m = -24	-34	-9	27	-1	59	17
m[0] => -24
m[1] => -34
m[3] => 27

A = [-13 -23  21  57 -54  30 -27  35  63]
A[-9] = -13
A[6] = -27
A[7] = 35
A[2] = 21

x =
[[1963 2436 6773 7466 7062 4290 6394 5280 1996 3132 3395]
 [3294 3961 7841 5241 5308 7427 2227 3809 1724 2555 2136]
 [4438 4970 7806 4499 6332 5199 7800 5975 5892 5860 7699]
 [6486 5316 1978 4304 7995 3919 4870 6791 4718 6266 3240]
 [5262 4382 6509 6423 8070 7150 7630 2299 3477 4969 7435]
 [2848 3078 5941 5436 3275 2974 3416 1837 3470 3163 6426]
 [1748 3874 6425 4451 3033 4330 4483 1925 2904 3262 6591]]
Indices start at 0.
row 0 col 0 => 1963
row 0 col 4 => 7062
row 2 col 3 => 4499
row 0 col 5 => 4290
row 4 col 1 => 4382
row 2 col 7 => 5975
row 6 col 4 => 3033
row 5 col 3 => 5436
row 4 col 10 => 7435
row 3 col 10 => 3240
row 0 col 9 => 3132
row 5 col 4 => 3275
row 4 col 7 => 2299
row 0 col 6 => 6394
row 3 col 1 => 5316
row 5 col 0 => 2848
row 5 col 7 => 1837
row 4 col 6 => 7630
row 2 col 0 => 4438
row 1 col 7 => 3809
row 5 col 5 => 2974
row 3 col 2 => 1978
row 5 col 1 => 3078

X =
[[  0  -3   0   0   0   0  -1   0  -6]
 [ -6 -35  30 -32  -1  -7 -11  -2 -58]]
Rows and columns are counted from 0.
(0, 0): 0
(1, 7): -2
(1, 6): -11
(0, 3): 0
(0, 6): -1
(0, 5): 0
(0, 2): 0
(0, 4): 0

M =  53  -14  -13    2    2    2   13  -12   10    0    3    4    1   27
M[0] -> 53
M[2] -> -13
M[7] -> -12
M[3] -> 2
M[5] -> 2

arr =
[[ 33 -36  49  -8  23]
 [ 22 -51  58 -26  18]
 [ 33  34 -18  46  16]
 [ 24  32 -20  39  11]
 [ 24  22 -10  31  12]
 [ 25 -28  38  -6  17]
 [ 22 -31  39 -10  16]
 [ 37  23  -5  39  19]
 [ 14 -31  36 -15  11]
 [-27  37 -48  12 -19]
 [ 30  31 -16  42  15]]
arr[0, 0] = 33
arr[8, 4] = 11
arr[7, 0] = 37
arr[5, 3] = -6
arr[8, 1] = -31
arr[0] = [33, -36, 49, -8, 23]
arr[7, 4] = 19
arr[:, 0] = [33, 22, 33, 24, 24, 25, 22, 37, 14, -27, 30]
arr[9] = [-27, 37, -48, 12, -19]
arr[:, 1] = [-36, -51, 34, 32, 22, -28, -31, 23, -31, 37, 31]
arr[:, 4] = [23, 18, 16, 11, 12, 17, 16, 19, 11, -19, 15]
arr[9, 2] = -48
arr[5, 1] = -28
arr[4, 3] = 31
arr[10, 2] = -16
arr[6] = [22, -31, 39, -10, 16]
arr[5, 0] = 25
arr[4, 1] = 22
arr[1] = [22, -51, 58, -26, 18]
arr[3] = [24, 32, -20, 39, 11]
arr[10, 4] = 15
arr[2, 3] = 46
arr[4, 0] = 24
arr[8, 3] = -15
arr[6, 0] = 22

data =
[[ -4  22   3   1   7   7  -3   8  28]
 [ 41  25 -29   0 -17 -20   5  38 -56]
 [-15 -18   3  -1   3   7   0 -17  26]
 [ 34   5 -15   1  -7  -6   3  49 -33]
 [-18 -14  -7   1  11   9   2 -37  26]
 [ -1 -23 -15   0   1  -4   2 -20  15]
 [-34  -7  -1   0  11  14   0 -55  21]]
data[-7][-9] => -4
data[3] => [34, 5, -15, 1, -7, -6, 3, 49, -33]
data[2][-5] => 3
data[6][-6] => 0
data[-2][-3] => 2
data[-2][-6] => 0
data[-6][-9] => 41
data[-1][-8] => -7
data[1][5] => -20
data[-3][5] => 9
data[-1] => [-34, -7, -1, 0, 11, 14, 0, -55, 21]
data[-7] => [-4, 22, 3, 1, 7, 7, -3, 8, 28]
data[-1][4] => 11
data[5][-4] => -4
data[1][4] => -17
data[-3][-5] => 11
data[:, 3] => [1, 0, -1, 1, 1, 0, 0]
data[-7][-5] => 7
data[3][-9] => 34
data[:, 1] => [22, 25, -18, 5, -14, -23, -7]
data[:, 4] => [7, -17, 3, -7, 11, 1, 11]
data[3][2] => -15
data[-7][-8] => 22
data[4][3] => 1
data[-2][-7] => -15
data[-6] => [41, 25, -29, 0, -17, -20, 5, 38, -56]
data[-7][-4] => 7

B = [[-56, 32, -31, 16, 12, 3, -47, 4], [-55, 39, -30, 16, 13, -8, -42, -2], [-55, 26, -32, 15, 11, 11, -50, 8], [-56, 37, -30, 16, 13, -4, -44, 0], [-53, 20, -31, 15, 10, 18, -52, 11], [-55, 29, -32, 15, 12, 7, -48, 6], [-56, 35, -31, 16, 12, -1, -45, 2]]
Indices start at 0.
(0, 0): -56
(2, 7): 8
(0, 7): 4
(0, 6): -47
(0, 4): 12
(3, 7): 0
(4, 2): -31
(3, 1): 37
(3, 5): -4
(3, 3): 16
(2, 2): -32
(0, 1): 32
(3, 6): -44
(5, 4): 12
(5, 1): 29
(6, 7): 2
(2, 0): -55
(2, 5): 11
(1, 6): -42
(2, 1): 26
(0, 2): -31
(6, 6): -45
(0, 5): 3
(4, 5): 18
(2, 4): 11
(3, 0): -56
(1, 1): 39

grid =
[[-14 -29 -34   3 -10   7  -5 -15 -21   2]
 [-14 -23 -25  22 -11  13  -5  -6 -13  -5]
 [-13  13   5 -34  48  -2 -27  24 -32  25]
 [-38  31  -4 -43  20  25  -9  24 -38  41]
 [ 23  10  22   0  20 -21 -10   0  10 -30]
 [ -5  17  -2 -11 -34 -31  -8   9 -12  -1]
 [  7 -31  21 -15  -2  43  26 -32  15  -2]
 [-12 -25 -24  21  -2  31   0  -6  12 -19]
 [-14  51  16  -8   0  12  -3  19  -2   3]
 [ 16 -12   7   3  40 -17  14  20   4 -28]
 [-28  41   5 -24  13  26   2  30 -15  23]
 [ 10  33  11  39 -17 -36 -20 -23  12  23]
 [-23  44   3 -37  19  21  -1  15 -24  24]
 [  7  23 -20 -14 -23  -8 -21  -4  11 -12]
 [  6 -34  17  21  17 -19  28  23  -6   4]]
grid[0][0] => -14
grid[12] => [-23, 44, 3, -37, 19, 21, -1, 15, -24, 24]
grid[:, 3] => [3, 22, -34, -43, 0, -11, -15, 21, -8, 3, -24, 39, -37, -14, 21]
grid[7][9] => -19
grid[3] => [-38, 31, -4, -43, 20, 25, -9, 24, -38, 41]
grid[:, 4] => [-10, -11, 48, 20, 20, -34, -2, -2, 0, 40, 13, -17, 19, -23, 17]
grid[11][6] => -20
grid[0][7] => -15
grid[2][9] => 25
grid[9][9] => -28
grid[8][6] => -3
grid[9][3] => 3
grid[0][6] => -5
grid[:, 1] => [-29, -23, 13, 31, 10, 17, -31, -25, 51, -12, 41, 33, 44, 23, -34]
grid[3][2] => -4
grid[13][2] => -20
grid[12][0] => -23
grid[13][6] => -21
grid[:, 0] => [-14, -14, -13, -38, 23, -5, 7, -12, -14, 16, -28, 10, -23, 7, 6]
grid[10][3] => -24
grid[:, 6] => [-5, -5, -27, -9, -10, -8, 26, 0, -3, 14, 2, -20, -1, -21, 28]
grid[9][7] => 20
grid[13] => [7, 23, -20, -14, -23, -8, -21, -4, 11, -12]
grid[1] => [-14, -23, -25, 22, -11, 13, -5, -6, -13, -5]
grid[1][3] => 22
grid[1][5] => 13
grid[12][1] => 44
grid[:, 2] => [-34, -25, 5, -4, 22, -2, 21, -24, 16, 7, 5, 11, 3, -20, 17]
grid[13][9] => -12
grid[5][4] => -34
grid[14][8] => -6
grid[8][3] => -8
grid[6] => [7, -31, 21, -15, -2, 43, 26, -32, 15, -2]
grid[:, 8] => [-21, -13, -32, -38, 10, -12, 15, 12, -2, 4, -15, 12, -24, 11, -6]
grid[11][1] => 33
grid[3][1] => 31
grid[0][4] => -10

W =  0.051  -0.187   0.218   0.005   0.153   0.121   0.135  -0.019   0.171  -0.047
W[-10] = 0.051
W[3] = 0.005
W[-1] = -0.047
W[6] = 0.135
W[7] = -0.019
W[5] = 0.121
W[8] = 0.171

a =
54	139	37	181
100	89	164	204
108	113	177	91
61	41	172	62
163	170	154	142
123	140	143	141
208	98	115	89
88	125	136	80
108	139	30	188
131	145	150	135
Indices start at 0.
row 0 col 0 = 54
row 8 col 3 = 188
row 1 col 0 = 100
row 6 col 1 = 98
row 4 col 0 = 163
row 3 col 0 = 61
row 9 col 2 = 150
row 2 col 1 = 113
row 2 col 3 = 91
row 9 col 0 = 131
row 5 col 2 = 143
row 7 col 0 = 88
row 1 col 1 = 89
row 4 col 3 = 142
